313; 548; 538
-786; 689; 664
-727; -800; -76
772; 808; 699
:
-786; 689; 664
-727; -800; -76

239; 186; 55
363; -344; -20
224; 660; 638
:
363; -344; -20
224; 660; 638

158; -635; 360; 262; 17
-182; -635; 570; 367; 416
158; -534; 304; 263; 599
158; -635; 499; 207; 423
:
-182; -635; 570
158; -534; 304

14; 122; -46; -65; 3
16; 68; -259; -158; 26
-63; -36; -333; -685; -206
-21; -125; 134; 111; 3
:
16; 68; -259
-63; -36; -333

-112; -32; -69; 258; 77
-144; 171; -115; -106; -66
-654; -76; -380; -209; -579
-252; -50; 437; 232; -1
:
-144; 171; -115
-654; -76; -380

-94; -557; -113; -522; 462
270; 84; 648; 13; -62
-127; 385; 116; 416; -337
-425; 180; -482; 78; -212
-229; 390; -387; 492; -261
:
270; 84; 648
-127; 385; 116
---
158; -87; 459; 24; 329; -124; 75; 96; -91
-423; -247; -677; -429; -100; -108; -59; -26; -170
179; -40; 151; 412; -640; 185; 89; 311; 395
-191; -148; -591; -658; -401; -13; -480; 72; -555
:
-191; 179; -423; 158
-148; -40; -247; -87
-591; 151; -677; 459
-658; 412; -429; 24
-401; -640; -100; 329
-13; 185; -108; -124
-480; 89; -59; 75
72; 311; -26; 96
-555; 395; -170; -91

630; -655
-218; 43
470; -547
650; -702
-687; 443
-855; 495
:
-855; -687; 650; 470; -218; 630
495; 443; -702; -547; 43; -655

-465; -202; -40
-807; -453; -50
0; 298; 196
:
0; -807; -465
298; -453; -202
196; -50; -40

-632; 12; 204; -29
-632; 46; -28; 233
:
-632; -632
46; 12
-28; 204
233; -29

810; -595
-436; -737
:
-436; 810
-737; -595

-10; -33; 19; -61; -496
-5; -5; 2; -54; -47
-3; 2; 13; -93; -402
-22; 13; 21; 509; -20
-11; -64; 25; -45; -607
-8; 9; 19; 537; -20
21; 1; -19; -430; -16
15; 45; -38; -81; 767
10; -14; -24; -612; -56
:
10; 15; 21; -8; -11; -22; -3; -5; -10
-14; 45; 1; 9; -64; 13; 2; -5; -33
-24; -38; -19; 19; 25; 21; 13; 2; 19
-612; -81; -430; 537; -45; 509; -93; -54; -61
-56; 767; -16; -20; -607; -20; -402; -47; -496

564; -27; 609; -514; 701; 160; -182; -291; 255; 501
-348; 591; 610; 387; -24; 287; 550; -546; 200; -29
-75; 0; -96; 451; 559; -289; 533; -501; -328; 113
-58; 9; 644; -273; 579; 448; 202; -112; 241; -9
614; -4; -421; 45; -464; 103; 508; 205; -540; 500
602; -126; -251; 668; 698; 170; 4; -613; 64; -603
-560; -2; -611; 496; -114; -150; -477; -109; 284; -91
:
-560; 602; 614; -58; -75; -348; 564
-2; -126; -4; 9; 0; 591; -27
-611; -251; -421; 644; -96; 610; 609
496; 668; 45; -273; 451; 387; -514
-114; 698; -464; 579; 559; -24; 701
-150; 170; 103; 448; -289; 287; 160
-477; 4; 508; 202; 533; 550; -182
-109; -613; 205; -112; -501; -546; -291
284; 64; -540; 241; -328; 200; 255
-91; -603; 500; -9; 113; -29; 501

396; -838
174; -40
276; -595
236; -726
220; 266
335; -352
508; 59
158; -433
541; 126
347; -560
:
347; 541; 158; 508; 335; 220; 236; 276; 174; 396
-560; 126; -433; 59; -352; 266; -726; -595; -40; -838
